(in the rows, 128 means zero)
Each row of R is roughly a mix of the hidden directions of one of 4 groups.
R (136 x 10):
[[162 174 142 119 149  92 106 156 136 126]
 [135  96 141 175 170 110 141 104 131 145]
 [116 164 131 113 135 108  84 133 177 116]
 [131 136  96 137 133 139 163  99 163 172]
 [138 108  73 105 111 112 134  90 120 148]
 [146 113 144 156 158 127 187 134 103 131]
 [116 123 150 133  94 105  79 140 121 167]
 [142  67 101 130 131 155 156 125 107 127]
 [136 147 138 111 156 133 178 109 174 131]
 [114 167 172  89 102 128 118 131 107 138]
 [110 104  84 141 154 100 115 118  87 119]
 [118 161 172 125 167 166 126 135 108 132]
 [127 117 120 124 159 108  89 107 121  73]
 [125 140 151 167 117 124 165 142 142 178]
 [149 134  97 117 168  78 124 105 144 121]
 [ 74 109  91 127 118 148 129 113  96 116]
 [113 162  96 122 178 102 112 128 122 154]
 [146 103 102  91 130  88 129  96 113 101]
 [134 117  67 160 110 137 144 145 102 133]
 [123 133 101  82 100 150 127 118 137 175]
 [ 98 119 143 124 117 122  81 103 151 171]
 [131  95 160  79 149 158 123 132 153 137]
 [108 102 133 135 136 163 173 109 119 168]
 [137 121 115 101  81 165 162 113 122 105]
 [141 160 163 107 130 152 153 177 118 134]
 [102 128 101 158 107 111 124  98 166 162]
 [112 133 147 165  68 141 119 123 142 150]
 [133 156 135  71  92 113 122 140 146 149]
 [131 117 138 168 165  84 108 123 151 150]
 [151 103 163 105 139 174 129 147 100 145]
 [124 133 161 122 144 113  62 118 119 108]
 [176 119 117 110 118  93 139 175 117 130]
 [110 139 150 100 129 103  68 140 145 115]
 [123 142 143 191 151 122 159 106 129 140]
 [161 159 152 127 124 107 140 155 162 166]
 [152 139 140 119 106  67 165 135 130 131]
 [143 104 142 128  84 154 128 132  85  95]
 [151 143 163 125  90 128 107 163 166 134]
 [ 85 129 157 129 153 134 139  93  92 152]
 [112 107 154 109 127 125 125 101 187 151]
 [ 93 158 132 156 143 111 143 122 112 179]
 [105 173 155 149 134 101 113 106 161 145]
 [114 114 142 158  85 108 133 149  87 153]
 [143 118 111 153 100 105 129 117 180 161]
 [103 144 171 133 152 147  90 141 147 158]
 [149  88 140 178 141 115  91 138 124 124]
 [135  76 115 162 119 112 158 143  96 123]
 [110 126 170 152  81 149 156 146 127 120]
 [149 117 179 132 117 157 150 139 162 153]
 [ 95 157 115 103 118 151  99 109 171 135]
 [ 96 128  90 129 140 152 109  93 136  86]
 [147 107 138 141 131 104  81 139 145  80]
 [142 103 139 152 137 126 148 118 134 194]
 [140 140 145 136 118 106  83 167 108  91]
 [169 132 168 130  89 111 109 119 117  98]
 [ 97 107  92 114 144  96 131  89 149 148]
 [143 144 181 152 101 126 136 128 170 119]
 [ 92 141  96  90 134  96 128 131 153  97]
 [130 125 124  90 177 133 139 149  89 105]
 [139 143 106 101 168  95 129 159  94 139]
 [131 114  75 108  99 105 151  97 112 137]
 [100 134 144 144 121 117 196 109 139 131]
 [ 99 145 102 119 103 102  80 131 160 130]
 [102 103 159 154 131 165 169 124 137 150]
 [107 117 154  94 149 163 110 129 115  82]
 [ 90  94 115 170 124 118 167 118 140 140]
 [158  79 140 158 112 135 140 141  88 128]
 [150  87  96 119 151 158 109 110  94 122]
 [177 145 150  92 124 130 112 170 124 132]
 [136 165 101 138 168 118  91 106 147 108]
 [134 138 112 162 165 118 157 100 163 102]
 [122 111 166 135 103 127 138  87 167  99]
 [147  68 108 145 131 144 135 133  91 138]
 [ 86 162 131  88  92 144 118 134 141 114]
 [133 141  64 163 122 114 120 127 103 138]
 [173  89 104 121 158 123  97 115 115 140]
 [127 125 132 144 124  89  92 135 180 154]
 [119 117 147 133  83 111 107 151  98 170]
 [132 132  73 164  98 116 109 116 119 153]
 [119 115  97 127 129 143 193 115 103 139]
 [ 93 114 157 123 109 176 143 151 139 155]
 [151  83 107 163 119 129 171 140 127 111]
 [125 165 125 143 141 173 165 145 160 135]
 [103 148 162 171 116 136 137 166 114 104]
 [124 139 172 124 141 165 149 174 144 138]
 [107 145  92 142 142 144 116 112 137  69]
 [120 109  72 141 139 105 168 128 126 103]
 [ 93 107 111 145 135 102  77 117 148 149]
 [131 132 164 152  92 109 138  95 146  89]
 [165 110 120  90 128 146  86 114  97 117]
 [101 139 159 139 125 154 180 149 113 105]
 [157  81 157 146 120 144 111 134  88 130]
 [124  92 113 100  90 101 136 170 116 115]
 [ 94 122 175 143 159 133 127 117 136  86]
 [132 142  89 133 154  92 109  85 119 104]
 [ 92 116 110 111 121 158  79  96 117 123]
 [123 153 172 142  99 106 141 162 140 159]
 [130 161 139 160 144 179 122 132 121  92]
 [116 102 131 161 174 134  93 102 115 146]
 [107 193 157 128 125 112 143 116 113 142]
 [ 92 163  88 124 120 120 150 132 101  96]
 [ 87 154 148 123 150 176 113 110 108 123]
 [146 134  77 135 162  89 128 109 152 133]
 [133 158 148 142 146 125  73 124 168 132]
 [134 117 131  70 170 120 113 131  98 121]
 [145 135 154  87 130  87 162 128 132  96]
 [128 144 100 128 154 164 137 108 177 153]
 [171 136 151 117 120 175 122 112 156 104]
 [120 148 135 102 156 141 100 166  82 130]
 [127 129 155  81 164 149 122 163 105 136]
 [173 116  82 125 135  88 116 117 141 141]
 [107 154 104 114 171 126  94 106  94 123]
 [112 113 108  93 163 143 146 154  84 122]
 [104 108 112 152 119  92 130 103 100  83]
 [ 88 134 123 131 154  94  85 128 105 155]
 [ 78 110 112  87 145 132 136 115 163 122]
 [121 159 143 129  92 144 177 135 163 121]
 [135 149 146 111 170 158 122 123 180 126]
 [148 112 158 122 126 100 100 128 139 185]
 [151 107 141 101 154 166 149 163 116 101]
 [ 96 134 101 140 144  83  84 142 131 138]
 [121 131 184  99 113 125  83 132 127 112]
 [174 112 110 137 121  96 124 130 125 180]
 [106 171 114 130 121  85 165 132 141 102]
 [159 109  90 138 104 110  96  90 144 136]
 [ 65 119 123 141 114 126 105 139 156 154]
 [132 118  81 116 106  86  87 123 136 119]
 [ 86 113  95 111 102 151 147 147  94 119]
 [101 117 162 142 125  98  98 148 174 127]
 [126 138 139 150 107 137 169 139 106 183]
 [140 129 131  92 174 108 127 114 105  85]
 [168  98 123  93 120  96 125 121 110 164]
 [118 132  58 150 147 111 140 124 115 135]
 [111 114 139 113 133 100 138  76 131  82]
 [140 149 116  93 124 116  62 136 127 123]
 [ 98 116 153 117 146 122  77 106 136  93]]
Here is one row of each group, with its name. Which group are the others in?
[140  89 152 141 136 154 179 144 112 146]  C
[108 161 131 119 123 152 164 123 145 180]  M
[128 168 116 162 127 100 151 158  92 116]  F
[109 113 181 137 133 148 122 133 136 178]  V

[ 97 162 150 142 123 160 176 115 141 118]  C
[112 118 104  94 118 106 159 129 126  74]  M
[ 87 179 138  93 128 114 117 126 147 146]  M
[133 113  93 170 109 161 156 147 150 140]  F
[ 93  96 134  97 161 148 107  97 145 115]  M
[132 162 143 136 151 129 137  83  89  96]  M
[142 140  60 114 138 111 102 143 131 124]  M
[126  86 125 156 140 132 120 129  73 100]  V
[158 118  76 166 150 137 150 120 143 117]  M
[173 143  91 128 174 126 115 146 143 139]  F
[122 104 183 106 125 168 110 113 122 143]  M
[119 157 100  75 120 129 122 134 168 111]  M
